In the data rows, 50 means zero.
Some points, each followed by its number:
[28,53,75,51,41,54,55,39,49,51,56,29,44,54,38,32,45,54,63,57,48,58,39,41,51,48,44,64,38,46,49,46] 0
[35,49,67,8,40,58,80,32,26,60,31,30,57,32,64,29,18,51,50,55,43,37,84,52,60,35,37,34,37,62,29,53] 1
[40,54,52,53,50,45,50,47,57,52,55,48,51,46,49,45,57,59,56,53,47,48,54,52,54,54,48,60,51,55,54,52] 2
[87,36,10,50,63,41,32,67,51,40,42,71,49,48,75,86,50,29,34,30,55,30,39,60,41,50,36,38,70,61,47,51] 3
[13,44,97,0,35,69,80,0,42,76,33,24,64,38,52,15,34,68,54,75,61,67,95,39,58,40,49,32,19,53,32,44] 4
[57,50,12,65,53,49,24,69,58,23,62,75,42,61,55,72,59,37,37,28,43,40,32,53,37,55,58,69,69,55,69,57] 5
[66,50,1,89,43,44,21,79,74,19,74,71,40,47,59,68,56,41,46,19,42,51,21,61,42,62,56,64,75,43,65,45] 6
[60,48,45,49,52,59,41,56,44,53,41,65,53,40,60,59,44,48,49,44,48,32,46,50,48,48,46,46,54,48,51,52] 7
[78,53,40,54,57,45,36,61,59,39,48,55,45,55,56,54,56,45,40,36,61,44,45,48,46,49,38,32,72,55,62,49] 8
[69,54,24,65,60,52,42,73,60,43,47,72,45,48,56,52,51,46,45,43,42,40,42,56,47,59,46,45,72,53,51,52] 9
[42,49,61,58,43,53,54,50,46,49,53,45,50,58,45,38,48,59,48,48,42,61,40,57,53,56,49,56,47,56,62,49] 10
[47,47,55,43,50,50,49,49,47,52,49,43,54,51,54,44,43,47,54,61,54,48,58,50,50,43,54,51,39,51,47,49] 11
[27,70,54,74,50,36,51,60,39,35,73,41,40,54,32,38,63,47,50,51,35,68,33,53,42,63,64,69,47,37,58,38] 12
[65,47,28,54,55,55,45,72,60,37,48,59,51,51,56,66,52,51,55,36,48,40,47,52,48,59,48,49,61,44,55,46] 13
[45,48,55,45,56,52,47,50,50,47,54,50,40,56,55,55,50,60,57,54,48,45,44,56,48,56,57,46,49,49,48,46] 14
New points follow, each followed by the numbers of its three nearest points above by angle, seen from the average point of the numbered points, nearest first.
[42,44,66,21,48,54,53,36,46,62,46,35,48,47,42,38,46,58,53,55,49,52,64,47,52,39,37,44,36,52,48,57] 4 1 11
[48,56,54,59,56,49,33,60,53,35,56,48,42,54,36,60,58,37,60,34,40,62,34,46,43,58,55,56,56,45,63,46] 12 6 5
[47,47,56,57,46,59,59,49,49,48,49,47,51,39,45,50,52,51,58,46,50,51,43,48,46,48,46,44,51,50,52,41] 0 4 10
[37,58,59,65,43,45,41,46,52,47,63,39,44,54,27,45,51,66,51,49,43,64,41,43,59,56,62,63,41,42,60,43] 12 10 0
[32,48,72,37,45,48,66,31,47,63,50,29,63,52,35,35,52,58,54,64,57,51,67,51,59,46,39,34,33,52,44,48] 4 11 1
[23,58,80,40,45,41,67,24,45,75,46,37,52,58,41,41,50,70,63,65,58,67,71,38,52,51,46,57,33,49,43,62] 4 0 2
[65,32,45,21,54,53,56,38,50,71,26,48,61,40,67,34,40,51,59,64,51,38,72,60,49,28,43,22,48,62,38,54] 1 4 11
[65,41,22,40,58,43,44,58,50,56,50,65,49,47,64,70,43,42,39,52,56,35,50,47,43,56,50,43,71,61,52,48] 3 9 7
[18,68,67,78,47,46,54,44,51,35,72,40,49,60,20,39,60,57,55,45,39,74,38,52,50,61,63,85,37,33,70,48] 12 10 0
[61,45,34,58,52,44,44,68,54,49,48,53,46,43,60,69,52,44,42,48,51,41,47,64,45,49,50,44,58,60,51,55] 3 9 13
[59,42,60,41,51,55,60,44,47,57,37,56,51,44,59,60,51,49,46,52,50,41,55,40,53,51,43,30,49,53,34,54] 1 4 7
[39,48,43,68,43,49,53,55,61,52,61,56,57,52,53,46,53,64,52,38,52,54,48,48,45,50,55,55,54,43,47,36] 12 2 10
[28,69,53,76,40,51,55,52,45,35,72,36,46,62,8,41,57,65,49,32,43,72,36,40,46,58,71,86,45,35,73,38] 12 10 0
[39,52,75,33,39,39,59,29,48,59,42,42,63,42,41,34,52,51,50,62,42,60,55,47,56,46,43,44,44,50,50,52] 4 0 1
[44,41,65,33,42,54,50,32,41,56,56,34,64,60,48,44,45,59,53,59,52,49,65,43,45,53,44,50,36,52,47,57] 4 11 1
[35,47,81,35,55,45,70,23,40,70,38,32,62,51,40,37,43,66,56,63,60,66,58,51,64,38,51,49,27,47,40,41] 4 11 0
